Each row is where one point has got to under a steady rotation. How many ticks took it there?
The counts run from 0 to 187.
115  151  162  122  137  146  74  140  106  120  149  103  99  102  166  130  113  129  126  101  156  70  102  93  135  129  146  136  150  163  110  177  93  129  149  151  89  110  163  98  101  138  142  190  127 : 18
120  124  157  101  135  133  102  125  114  105  122  125  116  75  154  121  130  134  174  93  157  74  128  120  138  128  181  157  132  87  108  202  113  146  129  117  125  123  164  127  108  134  107  190  131 : 106
104  129  141  94  107  123  108  124  113  119  143  136  97  112  154  126  114  121  166  130  138  57  79  80  137  137  160  141  146  144  120  174  119  156  142  123  121  118  163  118  147  121  127  224  132 : 31
128  147  156  91  127  128  96  140  103  129  136  123  94  98  185  129  124  148  146  111  159  66  96  113  134  125  146  138  150  165  106  184  89  152  123  142  77  131  182  106  112  123  116  169  126 : 155
121  145  149  89  136  130  108  137  120  140  131  140  104  100  161  127  130  130  175  107  160  67  97  107  131  123  165  146  148  158  123  207  97  143  131  118  108  130  176  116  117  138  114  199  137 : 148
112  112  181  112  116  146  72  111  86  94  132  95  115  106  161  128  101  140  139  109  138  74  128  122  164  154  168  162  125  95  105  171  116  156  124  150  118  111  154  115  108  116  97  180  132 : 91
108  153  145  141  139  152  89  156  117  86  138  107  91  93  168  120  112  140  132  99  138  63  118  95  134  133  172  129  148  96  82  182  109  141  124  133  97  143  144  117  108  145  117  191  97 : 103
115  128  167  126  132  140  86  127  112  90  145  102  118  89  162  119  115  123  138  89  143  80  149  101  148  153  181  157  128  94  109  208  110  128  135  141  113  114  149  124  119  134  116  188  123 : 98
101  147  144  120  119  138  83  138  111  106  146  112  81  119  155  128  109  117  143  127  145  66  91  67  140  148  150  133  154  153  103  161  110  134  149  141  99  114  145  107  139  134  139  207  124 : 24
108  102  140  95  128  132  102  116  112  106  127  143  106  111  148  124  103  154  171  120  162  57  108  93  134  131  172  147  137  99  94  209  128  179  129  130  119  134  144  134  131  101  113  175  124 : 116
121  146  152  81  119  114  97  132  97  106  134  114  75  107  172  125  136  122  155  132  140  68  87  107  152  146  145  140  153  147  103  146  93  137  138  129  90  115  179  103  133  126  117  197  132 : 33
109  138  149  125  99  135  97  137  109  110  141  108  78  102  162  122  115  138  143  116  117  71  87  120  160  122  171  140  143  104  105  166  100  138  114  107  119  148  172  107  147  149  111  218  127 : 68
123  116  155  100  105  111  83  109  102  118  144  119  77  120  153  120  106  138  151  144  147  78  79  111  175  138  146  145  149  137  108  172  83  142  143  132  106  126  173  100  163  116  125  186  146 : 41
100  111  158  110  124  141  71  103  112  108  138  125  91  118  143  125  87  135  158  126  170  75  99  66  147  139  149  149  149  137  109  188  114  146  168  158  117  103  152  115  139  111  145  170  131 : 14
102  151  155  114  114  141  112  131  120  99  151  124  108  81  199  117  129  136  136  98  120  77  97  81  121  129  165  133  155  146  127  165  94  148  136  125  109  119  182  117  125  136  132  190  111 : 182
99  132  170  107  95  154  79  119  103  127  134  105  95  123  154  133  84  139  149  117  149  65  85  92  159  151  145  142  138  156  129  173  119  147  134  154  124  122  163  99  144  129  116  204  141 : 169
95  139  167  108  95  154  106  119  119  117  135  123  123  96  176  138  105  139  153  96  130  74  94  79  128  132  158  148  144  149  145  172  121  156  136  131  137  109  174  121  126  132  126  207  129 : 175
93  138  156  110  122  156  79  129  100  112  127  113  92  115  150  138  87  146  151  120  158  59  81  84  136  125  137  133  152  146  99  152  123  167  139  155  114  111  157  103  109  127  130  190  132 : 16
111  114  174  114  103  150  85  114  96  106  137  109  126  104  158  135  93  147  135  105  135  66  124  124  151  142  176  159  118  98  113  192  121  160  123  141  130  126  160  118  115  123  106  196  140 : 90
118  127  170  106  115  143  80  121  108  137  119  114  97  98  155  125  103  157  149  110  166  77  91  113  156  106  146  143  154  152  131  190  85  139  146  145  118  121  190  100  121  127  129  162  144 : 164
104  145  168  122  125  150  83  121  119  104  128  102  84  86  174  122  107  139  136  102  148  92  98  85  150  122  145  133  166  150  129  172  73  125  166  148  110  106  178  99  126  139  143  162  121 : 172
97  130  174  125  96  156  94  114  106  95  118  107  89  99  157  130  91  146  149  123  123  74  82  87  162  128  150  142  152  107  124  146  110  160  141  124  141  104  161  112  138  129  128  193  133 : 58
116  113  181  90  95  130  85  97  86  110  128  113  110  105  168  135  106  142  145  125  140  73  95  111  166  144  150  160  134  138  130  164  95  160  137  139  119  104  179  111  129  108  120  185  150 : 48
113  127  166  113  128  144  90  112  123  124  132  122  109  92  146  124  108  125  159  101  169  77  102  86  141  118  157  151  152  144  136  197  98  133  170  139  129  101  170  113  123  137  148  193  144 : 20
110  127  149  102  115  125  112  110  117  124  138  143  109  90  179  131  124  154  153  122  139  64  76  91  127  109  156  137  157  143  118  181  100  174  137  114  117  123  188  130  130  120  130  186  130 : 37
111  128  136  112  148  126  92  131  114  117  155  136  113  98  177  125  123  152  136  112  164  63  107  95  114  124  161  136  144  150  91  203  105  161  134  145  83  141  169  116  101  115  138  163  111 : 2
99  119  150  99  134  134  72  119  98  96  140  119  84  111  163  123  105  152  152  134  171  69  97  86  137  136  135  134  159  133  89  167  103  159  151  166  87  117  157  107  112  98  137  146  116 : 7
115  147  157  103  139  131  107  119  121  101  134  126  102  70  177  114  137  126  161  110  144  81  102  80  130  124  153  142  162  143  126  174  85  139  161  130  102  97  186  117  111  126  145  175  120 : 28
97  134  161  118  127  160  88  136  111  81  112  109  83  92  149  120  105  145  170  106  145  64  111  102  144  131  164  144  148  68  96  159  125  157  131  133  124  121  143  115  117  134  111  185  119 : 101
125  121  150  100  107  107  90  112  105  110  154  121  89  117  167  120  116  129  136  142  136  76  92  97  161  155  155  151  139  146  108  184  85  145  142  138  90  127  165  107  156  108  120  190  129 : 40
102  125  130  122  128  140  90  148  114  97  134  122  78  112  146  119  108  146  157  125  149  57  104  102  140  132  169  133  146  89  77  189  120  152  122  125  101  154  140  123  137  128  111  197  112 : 110
117  99  140  110  144  121  94  116  124  106  135  137  109  92  151  111  112  146  166  118  163  65  118  96  137  125  178  148  145  95  97  226  107  155  141  132  109  131  148  133  137  111  121  158  115 : 115
109  107  158  120  113  131  103  109  114  108  128  125  105  77  174  121  112  172  145  111  138  72  95  126  152  103  173  146  151  90  110  199  95  161  128  110  127  142  183  123  131  118  119  162  130 : 79
114  116  149  126  117  121  112  108  123  84  151  130  104  78  178  109  122  142  143  114  113  82  111  88  147  129  185  145  153  97  116  198  89  145  138  113  118  128  172  138  157  117  125  173  111 : 72
